Where one turn sends some rows of the set: a few examples, then the rows asked
K_646: [  2  -8   3  -4  12  17  -2  14 -10  -3  -2  -7  -2   3   3 -11   4   1
  12  -1 -23  -2  -3   0  -5   9  -2   8]
K_948: [ -5  -4   7  -1   2  10   9  21  17   5   5 -17  -4   5   6 -12  -4  -2
   3   1   7  -9  13   4  -1   3  -4  12]
K_332: [ -5   1   1 -10  -8  13   0  15  -5   2 -18  -9  -1   1  -5 -14  -5   9
  14  -3 -14 -22 -12  -2  10   7 -19   7]
K_697: [-11  -4   1   3   6  16   4   0   1  -4   5 -11  -1   0   0 -16 -24   3
  12  -8 -12 -30  -5   2   2  11  -8   3]
K_402: [  7   7  -2   1 -11  -7   8   4   6  -3  -2 -13  -8   6   6 -14 -20  11
   5  -3  -7 -11  -7  15  18   8 -15   6]
K_427: [ -5 -11  -3 -13   8  13  10   4   1  10  -5  -7  -2  -3   5  -5 -13   3
  18  -2  -8   4  -4   4  -6   4 -15  11]
K_497: [ 11 -11   6   5   7   6   0   2  -1  -6   8 -13   6  -2   6 -15 -13  -2
  23 -10 -18  -5  -3  -5   0   5 -17  11]
K_760: [ -5  -5   0  -1   3  -2   9  13  10   9  -1  -2  -7  12  12   0 -10   8
   8   5  -9 -17  -5  16   3   8   0  -2]
K_651: [ -8  -4   7  13  -5  13   4  16  22   5  -2 -20  10  -2  11  -5  -2   8
   4  -7  -4 -14  -7  -1  -4   3 -13   4]
K_30: [ -4   3  13  -1  12  11   3   1  -3  -1  10 -21 -10  -2  -3 -19  10  -1
  16  -4 -13  -7   0   1   0   9 -13  14]
K_762: [ -8  10   7   5   1  -3  -4  -1   1   7   0 -16  -5   3  11 -11 -15  22
  16 -13 -22 -17 -12   0   4   7 -10  -3]
K_380: [-10  10  11   6  -9   2   1   2  -4   6  -5 -13 -10   9   1 -16  -2  19
  19 -13 -10 -10 -17   5   1  17 -13   1]
K_93: [ -8  -1   6  -3  -5  -1  13  11   5  -6   5  -8  -7   5   7  -3 -16  12
  29  -5   1 -21   2  12   5   6  -6  10]
K_23: [  2  10   1   0   2  13  -8   3  10   2  -6  -2   1  -6  12 -19   8   6
   0   0  -5  -8  -4   1   8   0  -4   9]
K_278: [ -4   8   6  10   1  20   0  24   7  10   6 -14  -3   6  11 -22  -2  12
   8 -14  -5 -14   4   1  -4   2   2   7]
K_828: [ -2   6   9   5 -10  -6  -6  13   7  -3   0 -25  -4  -3   6 -14 -23  12
  12  -1  -6  -5 -12   6  13  11 -23   7]
K_909: [ 21  -2   6   2  -8   4  -7  14   3  -5 -14 -12   3   1   6 -10   4   9
   9  -2  -9 -16  -9   1   4   3 -15   3]
K_863: [-16 -14  -2   0 -12   7   5  18   2  -4  -2 -19  -2   2   3  -5 -20  11
   9  -1 -10  -8  -6   3  -7  11 -25  12]
K_255: [ -4   8   0   1   7   3   5   8   3  -9   7 -17  -7   0  15 -25  -2  18
  -1  -8  -8 -22  -2  -4  -7  10 -14   3]
K_835: [  3 -10   4   6  -3   4  -1   9   0  -4   7 -12  -6   5   9 -13 -20   9
  10 -11 -18   6 -12   1   9  25 -16   4]
K_80: [ -3  -1   3  -3  -2  -2  14   8  12   6  -3 -11  -6   6  19 -15   1   7
   7 -13 -15  -3  10  10  11  13  -9  -6]
K_244: [ 11  -4   2   1   6   5   9   7  -3  -4   6  -1  -2  -3  17 -20   1  17
   4   1  -7 -21   3   2   2   4  -3   7]
K_793: [ -2   7  15   7   0   2  15  11   7   9   1 -14   6  11   6  -7  -5   3
  32 -15  -7  -6   0   6   5   3  -8   6]
K_720: [ 17  -9  -1  -3   8  15   2  22  -3   1   1 -14  -2   2  12 -15 -13  14
  12   0 -13   6   1   5   6  13 -11  12]
K_155: [-14   0   3  -1   1  11   1   9   5  -3  -4 -10   4   3   6 -17 -24   9
  13  -5  -7  17  -4   5   7   8 -11   6]
K_65: [  1   6   5   8   2   8  -8   5 -12  -5   1 -14  -6   2  -5 -17   3  11
   9  -2   6   4 -12   2   5   3  -8   7]
K_436: [ -6   1   6  -6   0   5  -8  18   7   1  -4 -10  -2  -6  -2  -5   9  15
   6   1 -11  -5 -15  -7   7   2  -9  16]
K_488: [ -6   9  -3  13  -4  12   2   1  14   8   8 -25  -6   1   3 -17  -9  16
  -1 -15  -8 -16  -7   8  -2   3 -13   6]
K_908: [ -3  -4   6   0   6  -7  18  17   5   2   6  -9  -6   1  12 -20   4   9
  23  -3  -8   9  -4   0   4   7  -9   8]
K_498: [ -3   2   7  -8  10  -3   7  11  20  -2  11  -8 -10  -3   8 -10  -6   0
  25  -5 -13  -8   3   5  11   4  -6   7]
K_70: [ -3  -8   5  -1  -2   1   5  16  17  -2  -3  -4  -5   3   7   0  -6   3
  -6  -1 -10   2   1   5   3   3   0  -1]
K_245: [-12   1   5   1  -7  17   8  20   4   8  -9 -11  -4   0   9 -21  -3   1
  21  -3  -3  11  -4   4   3   2 -10   9]
K_618: [ -5   1   5  -4  -6   4  -4  10 -12   8  -3 -21 -10   2  -7 -22   0  -4
  16   0  -7 -12  -7   3   5  11 -10  22]
K_294: [ -9  -2  12  -1  -8   5   5  23  -5   6   0 -26   1   4   5 -11 -15  17
  16  -3 -17 -23 -11   2  -4  14 -17  10]
K_674: [  1   0   5  -1   0   8  -5  10   2   2  -2 -13  -4   4   7  -8 -36   5
  15  -4  -9 -22  -7  10   2   2  -8   6]
K_275: [-11  -8   9   1  -6   9   5  17   4  -8  12 -10   3   1   9 -23   3  -1
   1  -3  -4 -26  -5   3   0   6  -4   9]

K_155 goes to K_618
K_436 goes to K_278
And these:
K_245 goes to K_30
K_332 goes to K_488
K_275 goes to K_80
K_497 goes to K_909
K_23 goes to K_948
K_674 goes to K_828
K_380 goes to K_697

Where one turn sends some rows of the set: a few examples, then the rows asked
K_585: [ 11  -7  -7 -16 -21  -4  15  -3 -17  -4 -18   0  -4   0   6   3   8 -10
   0  -1   3  -5  -7  11  14   1  -7   7 -11   9  -7   2   5   8   4 -16
   8  -1  -5  -6  10  -8  -8  -1  -2  -1  10]
K_708: [ 14  -3  -1 -12  -6  -3   5  -2 -13   3 -17  13   3   1   9   7   2  -8
  -7   1 -11  -5  -8  16   4   8 -14   7 -11   0  -4   9  -2   3 -10  -5
   5  -7  -8  -5   9  -7  -4  -4   2   3   3]
K_209: [  2   1   0   8  -8 -11  10   4 -21  14 -21  -2  -5  -3  14  -6   1  -8
   6  -2  -2   4   0  -1  16 -10  -1   2   6   3   0  -8   8  -4   4 -11
  11  -9  10   0  14 -10   0   0  11 -10  -1]
K_478: [  2   8   1   1 -11  -6   6   7  -8  -2 -15  -4 -14  13   6   8   3  -1
   8  -7   1  11  -8   3   4   6  -9  12  -7  -2  -2  -1  -1  -1  -6   4
  -2 -14  -3  14   0  -3  -3 -20 -14  -2   0]
K_460: [ -9  -1 -10   1  -1  -2  -7   7   1  10 -11  -7  -4   7   3  -5   7  -8
   5  12  -3  -6 -20  -3  19   4  -7  -6  -8   4  -1  -4 -18   7  15 -15
   3  -9   3   0   4  -3   0   3  -2 -10 -13]
K_826: [  8 -19 -18  -4  -8  -9  -6   5   5   1 -19  11  -4   6  11  -3   1  -9
 -14  -4  12   0   1  -2  18  -1  -9   5 -17  -1   2   2   5   3   5 -23
   2 -13  -9   9   2  -1  -6   8   3   3  -6]
K_331: [  7 -18 -13  -4 -13  -8  -9   3   7   0 -23  12  -9   4   4  -5   6  -7
 -15 -11   3   4  -1   2  17   5 -10   7 -17  -7   1   1   8   0   7 -21
  -3 -10  -5   2   6   3  -5   5   4   2  -9]
K_259: [-11   2  -8   2  -3  -1  -7  10   9   2 -11  -4  -2   4   8  -6   4 -13
  13   5   1   0 -15  -1  20  -3  -8   0  -6   5   1  -8 -14   9  16 -18
  -1 -13  10   4   5  -6  -6   2   4 -14  -8]
K_451: [ -8  15  -5  -4  -3 -19  -6  -6  -3  -3  -7   3  -2  18  11   1   7  -7
   7   2   3  -2 -11   1  10   5 -15  -3   8   3   3 -16   7  14  12   3
  10  -8   2  -2  -1   8   2  -1  -6   4   4]
K_268: [  1  -7  -2   9  -4   2  -7  12   5  -5 -19   1 -13   4   0 -14   2 -10
  -8  -3   1   1  -2  -9  10   0  -7   2   9   1  -3  -8   9  12 -10   3
 -14  -4  -3  13  10  13  -9   3  -2   0  -3]
K_298: [ -8  10  -7 -12  -2 -11  -5  -4  -5  -4  -8   3  -2  19  15  -3   9 -14
   3  -4  -1  -5 -12  -1  11   8  -9  -5  12   8   1 -11   3   7  11   4
   9  -9   2  -1   1  11   2 -12  -6   4   8]
K_299: [-13  -3  -8  -7  -9  -2   0   2  -1   4  -7   1  13   0  -1 -10   2 -15
 -11  -3  11  -4   6  10  16  -1  -5  -1 -13   3   6   5   8  14  -3  -4
  12 -11  -3 -14   6   4   4   2  -9   6   3]
K_556: [ 11  -4 -14 -11  -8   0 -11   8   7   0 -13   5  -5  -5   6  -4  -4   4
 -12  -5   8  -6  -2  -5  12   3  -9   3  -7   1  -4   8   0  17   6 -19
   9 -17   1   7   3  -4  -2  -1   0  12  -8]
K_570: [ -9 -11   3  -5  -5 -12   7   5  -4   4 -24  11  -3   2   1  -4   8 -19
  -2   8   2   4   9   7   4  -9  -8 -13   7   2  -9  -6   4  11  -7   4
   6 -10   7  13   7  -3  -4   9 -13 -14   5]
K_419: [ -4  -9   4  -4 -11 -10   7   5  -1   7 -22  12  -4   0  -7  -7   8 -16
  -2  11   0   0   9  11   9  -2 -15  -9   8  -4 -12  -9   8   8  -2   1
  10 -12  12   4   8  -4  -5  10 -14 -11   2]
K_788: [ -8   5  -6   0  -4  -3  -4   6   3   3 -10  -8   0   2  12  -7   4 -12
  16  10  -1  -1 -17  -7  20  -1  -6   0  -8   4   5  -7 -20  11  12 -12
   5 -13   5   4   5  -2  -3   1   2 -12  -8]
K_426: [  8   2   0   7 -15 -15   7   5 -18  13 -23   1  -6  -4   8  -8   4  -6
  -1  -5  -4   3  -5   1  22 -11   2   0   6   4   3  -3   2  -8  13 -11
   8  -3   9  -2   6 -15  -1  -1  -1 -12  -3]
K_764: [ -3  11  -5  -7  -3 -14  -9  -3   1 -10 -11   7  -1  16  16  -2   8  -8
   9   3   2  -2 -11  -3   9  10 -16  -2   9   0   5 -16   1   8  10   3
  11  -8   0  -1  -4   9   1  -7  -6   6   2]
K_982: [  0   9   2   5  -9 -10   6  12  -4  -3 -17   0 -14  10   4   9   3  -1
   3  -5   2  13  -2   1   1   7 -11  10  -5  -4   2   0  -4  -3  -6   8
   4 -18  -7  13   0   5  -2 -14 -11   3   1]
K_18: [  6  -8  -1  12   1   2  -8  12  -2  -4 -16  -2 -24   4   1 -11   1 -11
  -4   1  -3   3  -2  -6  11  -3 -15   2   6  -2   2 -10   5  11 -11  -1
 -11  -5  -5  11   6   7  -9   5  -5   7  -9]
K_58: [-15   1  -6  -6  -6 -16  -3  -4  -6   1 -17  10   2  -3  -6 -19  16 -14
  -8  -5   6 -14  -6   2  11   7 -13   9  -8   5   8   8   3  15  -1  -8
   8  -4  -9   1  -6  -1   2  -1  -6   7   4]
K_410: [ 12  -4  -3 -15  -6  -2   2  -2 -13   2 -23   4   7   0  15   3  -7 -10
  -9   3  -9  -3   1  15   6   5 -11  11  -8  -3   1  13  -1   4  -5  -4
   1  -5  -4  -2  13  -9  -7  -2  -1   3   2]
K_815: [  3  -7  -1  13  -4   2  -3  15  -4  -8 -20  -2 -18   1   5 -14   0 -12
  -5   3  -1   3  -1  -6  12   0 -13   2   4  -2   0  -9   6   5 -14   0
 -13  -7  -4   6   9  11 -15   5  -6   2  -3]
K_174: [ 10  -3   0   6 -12  -6   9   4 -15   9 -21   3  -4   1  17  -7   3  -7
   0  -3  -2   1  -2  -7  16 -16   8   1   7   2   1  -2   5  -4   9  -8
   4  -8  11  -2  10  -8   2   0   4 -16  -2]
K_276: [-12   0  -8  -8  -5 -14  -3  -1  -8  -2 -19  13   4   2  -7 -17  15 -10
  -6  -4   9  -7   6   4  15   3  -7   9 -11   3   8   6   0  17  -8  -3
   5  -8  -8  -1  -4  -2  -1   2  -1   8  10]
K_368: [  9  -8  -3 -21 -15  -3  11   0 -19 -11 -20  -7  -1  -1  12   1   0 -10
   1  -4   3  -5   0  10  18   3  -9  11 -13   5  -1   4   2   9   8 -11
   9  -2  -9   3   8  -8  -8  -2   1   2   8]
K_357: [-11  -8   7  -4  -2 -10   5   6  -1   4 -19   9  -6  -2   2  -8  10 -19
   1  10   5   7  12   9   9   0  -9 -12  12   0 -12  -5   9   3  -8  -6
   2 -14   7   8   2  -4  -2   7 -14 -10   3]
K_261: [  4   5  -2   8 -14 -13   8   7 -16  10 -22  -2   0  -6  16  -9   3  -9
   4   0   6   3   2  -4  16  -9   5  -1   6   6   2 -10   6  -5   6 -13
  11  -8  11  -3   8  -9   1  -2   4 -12  -1]
K_168: [-20  -2  -9  -5  -9  -8   2   6   0   4 -11   1   7  -3  -5 -10   1 -16
 -18  -6   6  -5  -1  13  11   1 -12  -3 -11   5   3   7  11  14  -3  -8
  12  -6  -6  -9   8   2   1   8 -11  -2  -3]
K_154: [-11  -3  -8  -3   0  -5  -5  10   2   3  -7  -5  -2   9   7  -3   9 -16
   6   4  -2  -4 -12  -8  24  -6  -2  -3  -6   3   1  -5 -18  11  16 -11
   4 -15   6   7   5   2  -1   2   1 -14 -13]
K_489: [ 12  -4 -11 -12 -18  -6 -11   6   7   4 -14   0  -6  -6   1  -4   3   1
  -9 -10  -1  -4  -4  -1  11   2  -6   2 -12  -6  -2   2  -2  18   7 -22
   8 -15   3   5   5  -5   1   2   0   8 -14]
K_207: [ -1   3   1   3 -12  -6   7  12  -2   3 -21  -6 -12   8  -4  12   0   1
   1 -11  -5   8  -2   3  -3   7 -12   7  -5  -2   1  -4  -3  -4  -2   1
   3 -10  -8  11   4  -1  -1 -19  -8   3  -1]
K_318: [  3 -10   3  11  -9   2  -3  16   1  -4 -18   2 -15   1  -6 -15   0  -7
  -4  -1  -2  -2 -11  -6  11   2 -15   1   5   1  -3  -9   9   8  -6  -4
 -13  -6  -9  10   9   8 -11  12  -5   4   0]
K_55: [ -5 -10   0  -4  -5  -9   6   9  -2   3 -21   7  -6  -1   5  -7   7 -21
   2  12   5   9  13   9   9  -4 -11 -13  11   0  -9  -7   5   5  -6  -7
   9 -11   9   9   7   0  -8  13 -12 -11   2]
K_177: [ -6   9  -8 -12 -10 -14  -3  -4   2   1 -10   6  -4  22   8  -4  11 -10
   6   0  -2  -1 -12   4  16  15 -14  -4  10   4   2 -14   6   6   8   2
  11  -7  -7  -4  -1   4   2  -8  -4   5   1]
K_554: [  2   6  -1   1  -8  -3   7  11  -5  -1 -18  -5 -15  15   4  10   5   2
   2  -9  -1   7  -1   2  -1   5  -4   8  -6   0  -4  -2  -6   1  -1   4
   2 -13  -6  19   2   6  -1 -17  -2  -2   2]

K_209 goes to K_259
K_585 goes to K_489
And these:
K_299 goes to K_368
K_261 goes to K_788
K_177 goes to K_207
K_298 goes to K_554

